In the data rows, zero lies at 4.5, halfway between 4 and 5.
Here are some numbered points:
[6 4 7 7 9 4 5 9 4 7 4 4 4 9 4 6 7 4 8 7 9 6 5 8 9 7 5 6 6 5 4 4] 0
[6 6 5 5 6 5 5 4 5 5 4 5 6 5 5 5 6 6 5 4 6 6 5 6 5 6 6 6 4 5 5 5] 1
[4 5 6 4 7 4 8 6 7 4 9 4 9 4 9 6 7 6 5 5 4 8 7 6 6 6 6 7 5 6 4 4] 2
[8 6 5 6 5 8 7 5 5 4 5 5 4 4 7 4 5 5 4 7 4 4 6 4 6 4 4 4 6 6 7 7] 3
[6 6 4 7 6 5 4 5 6 5 5 5 5 4 6 6 6 6 5 5 6 5 4 4 5 5 6 6 6 6 6 5] 4
[5 6 4 5 5 5 5 6 6 5 5 6 5 5 5 5 6 6 5 5 5 6 4 7 5 6 6 5 5 6 5 5] 5
[4 6 6 4 4 8 6 5 8 4 5 4 7 4 4 6 4 5 6 6 5 6 6 4 5 6 7 7 6 4 6 7] 6
[6 6 5 6 5 5 4 4 5 6 5 5 6 4 5 5 5 6 4 5 5 6 4 5 5 6 5 6 5 6 6 6] 7
[6 6 4 5 5 5 5 5 6 5 5 5 6 5 5 5 6 6 5 5 5 6 4 6 5 6 6 5 5 6 5 5] 8
[5 6 4 5 5 5 5 5 6 5 5 5 6 5 5 5 6 5 5 5 6 6 5 6 5 6 6 6 5 5 5 5] 9
[5 6 4 9 7 5 6 4 5 9 9 6 4 4 4 4 5 4 6 7 6 7 4 5 7 5 6 4 6 6 5 7] 10
[6 4 5 4 4 5 6 7 6 7 4 9 6 6 7 6 5 9 8 4 5 4 8 6 4 6 4 7 4 5 6 6] 11
[4 7 4 5 4 6 6 4 5 4 5 4 8 8 4 7 6 6 8 8 4 5 5 5 5 4 4 7 8 4 6 4] 12
[6 6 4 6 5 5 5 5 6 5 5 5 6 5 5 6 6 6 5 5 5 6 5 6 5 6 6 6 5 6 5 5] 13
[9 6 8 5 9 9 9 4 4 5 4 8 4 6 7 4 4 4 4 9 5 4 7 4 9 4 4 4 9 8 7 7] 14
[4 4 4 5 4 5 8 4 9 4 9 4 9 5 6 4 5 4 7 4 4 6 4 4 5 5 4 9 9 9 7 4] 15
[5 7 5 5 4 5 5 6 5 6 5 6 5 5 6 5 6 6 6 5 5 4 6 6 5 6 5 6 4 6 6 5] 16
[4 5 5 4 7 5 5 5 4 5 4 7 6 5 6 5 6 8 7 5 6 4 8 4 4 5 6 7 4 4 9 7] 17
[7 7 5 4 4 7 7 6 4 4 5 5 5 4 5 5 4 7 4 5 7 6 6 6 6 4 6 5 7 4 5 5] 18
[5 6 4 6 4 6 5 5 6 5 5 5 6 5 4 7 5 5 6 4 5 6 4 5 5 6 7 5 4 5 5 6] 19
[9 8 9 4 7 9 9 7 4 4 4 9 4 6 8 4 4 4 4 9 5 4 9 4 9 4 4 4 9 4 7 7] 20
[5 6 7 6 7 5 5 6 6 4 7 5 5 5 4 5 8 6 4 6 5 4 5 6 5 6 4 5 6 6 6 5] 21
[6 5 5 5 6 5 5 5 6 4 7 5 7 5 6 6 6 6 6 4 5 7 4 6 5 6 6 6 6 5 5 4] 22
[4 4 5 7 6 6 6 7 4 6 4 7 5 4 7 6 7 9 7 6 6 4 9 5 4 5 7 5 4 5 9 8] 23
[6 4 9 5 6 4 4 8 4 8 5 9 5 8 6 8 7 5 7 4 5 5 5 6 4 5 5 4 6 5 4 9] 24
[5 4 6 5 7 5 4 7 5 9 7 9 4 8 7 7 4 4 6 4 8 5 6 6 4 4 6 4 6 4 4 7] 25
New points follow, each followed by the number of its nearest point above, looking only along the 8 directions in which the numbered points spread most.
[7 4 9 7 4 8 9 9 4 4 4 4 6 5 7 5 4 7 4 7 9 6 8 4 9 4 8 8 7 4 6 9] 18
[5 4 7 8 9 4 4 7 4 9 6 7 4 9 4 6 9 4 8 8 9 8 5 8 9 7 5 7 4 6 4 4] 0
[8 6 6 4 6 9 7 5 6 4 5 5 5 5 6 4 4 5 4 8 5 4 8 4 8 4 4 4 7 5 8 8] 3
[4 8 5 6 6 5 7 5 4 8 4 6 6 4 7 6 5 7 6 5 6 4 6 5 5 5 8 4 4 7 9 6] 17
[5 5 6 4 7 4 6 4 4 6 4 6 6 5 7 5 6 6 6 5 6 5 7 5 4 6 6 6 4 4 5 6] 16
[6 4 8 9 9 4 5 9 4 9 6 8 4 9 4 7 8 4 5 8 8 9 7 9 9 9 6 4 4 5 4 4] 0
[5 5 4 7 4 6 4 6 5 6 6 4 5 5 4 6 7 5 6 6 5 5 6 5 5 7 5 5 4 5 6 7] 4
[5 4 6 9 9 5 4 6 4 9 7 9 4 8 4 6 8 4 7 6 6 9 5 8 9 9 5 4 4 6 4 4] 0
[4 9 8 8 4 4 4 9 5 8 6 5 4 7 7 8 6 4 9 4 5 4 9 7 8 7 6 4 4 9 5 4] 21
[5 5 4 7 5 5 5 6 5 5 6 4 4 4 7 4 7 4 5 7 5 7 8 6 5 4 5 4 7 4 7 8] 4
[4 7 6 6 5 4 4 4 9 4 9 5 7 6 4 5 4 4 7 9 4 5 4 7 4 6 4 7 7 6 9 4] 12
[6 4 6 5 6 4 7 8 5 8 4 5 4 9 5 6 5 7 9 5 8 5 5 8 6 6 4 7 5 5 4 4] 0
[5 4 6 7 5 7 6 7 4 8 8 8 4 7 6 9 7 4 4 5 8 5 9 5 7 6 9 4 4 4 7 9] 25
[5 4 5 6 5 5 4 5 6 6 4 6 6 5 4 6 5 7 5 4 6 6 5 8 5 6 6 4 5 7 6 4] 5
[5 4 6 8 5 4 7 7 6 6 4 4 4 8 5 6 6 5 5 7 7 7 6 6 6 7 6 6 5 6 4 4] 21
[4 4 7 6 4 6 6 5 9 4 6 7 9 8 4 7 4 5 6 7 4 4 4 6 4 6 5 7 5 5 5 4] 12
[4 6 4 7 4 5 6 4 9 4 9 5 8 6 4 4 5 4 6 5 4 7 4 5 4 6 4 8 9 9 8 4] 15
[5 5 7 7 4 4 5 7 6 7 4 6 6 5 5 5 5 9 7 4 5 6 4 7 4 6 7 5 4 8 6 7] 16
[4 7 7 5 8 5 5 6 4 6 4 6 5 6 8 5 6 8 6 5 5 4 7 7 4 6 6 6 4 4 9 5] 17
[4 5 9 4 5 4 7 5 4 6 4 6 7 4 9 8 8 7 9 4 4 5 8 5 5 6 9 5 4 7 7 4] 11
[4 8 6 4 4 4 9 4 9 8 6 7 5 7 5 6 4 6 5 5 4 6 6 8 4 5 6 6 6 4 6 4] 22
[5 6 4 5 6 5 5 5 6 5 5 5 6 5 5 6 6 5 5 5 6 6 4 6 5 6 6 6 5 5 5 6] 9
[4 5 6 4 5 5 6 5 6 4 9 5 6 6 5 6 7 6 5 4 5 7 5 6 5 7 5 6 5 7 4 4] 22
[6 5 7 7 8 5 4 7 5 6 5 4 5 7 5 6 6 4 7 6 8 4 5 7 7 7 5 6 6 5 4 5] 0
[4 5 5 4 6 5 5 5 6 5 4 6 6 5 5 6 6 7 6 5 5 4 6 4 5 5 6 7 4 5 8 6] 16
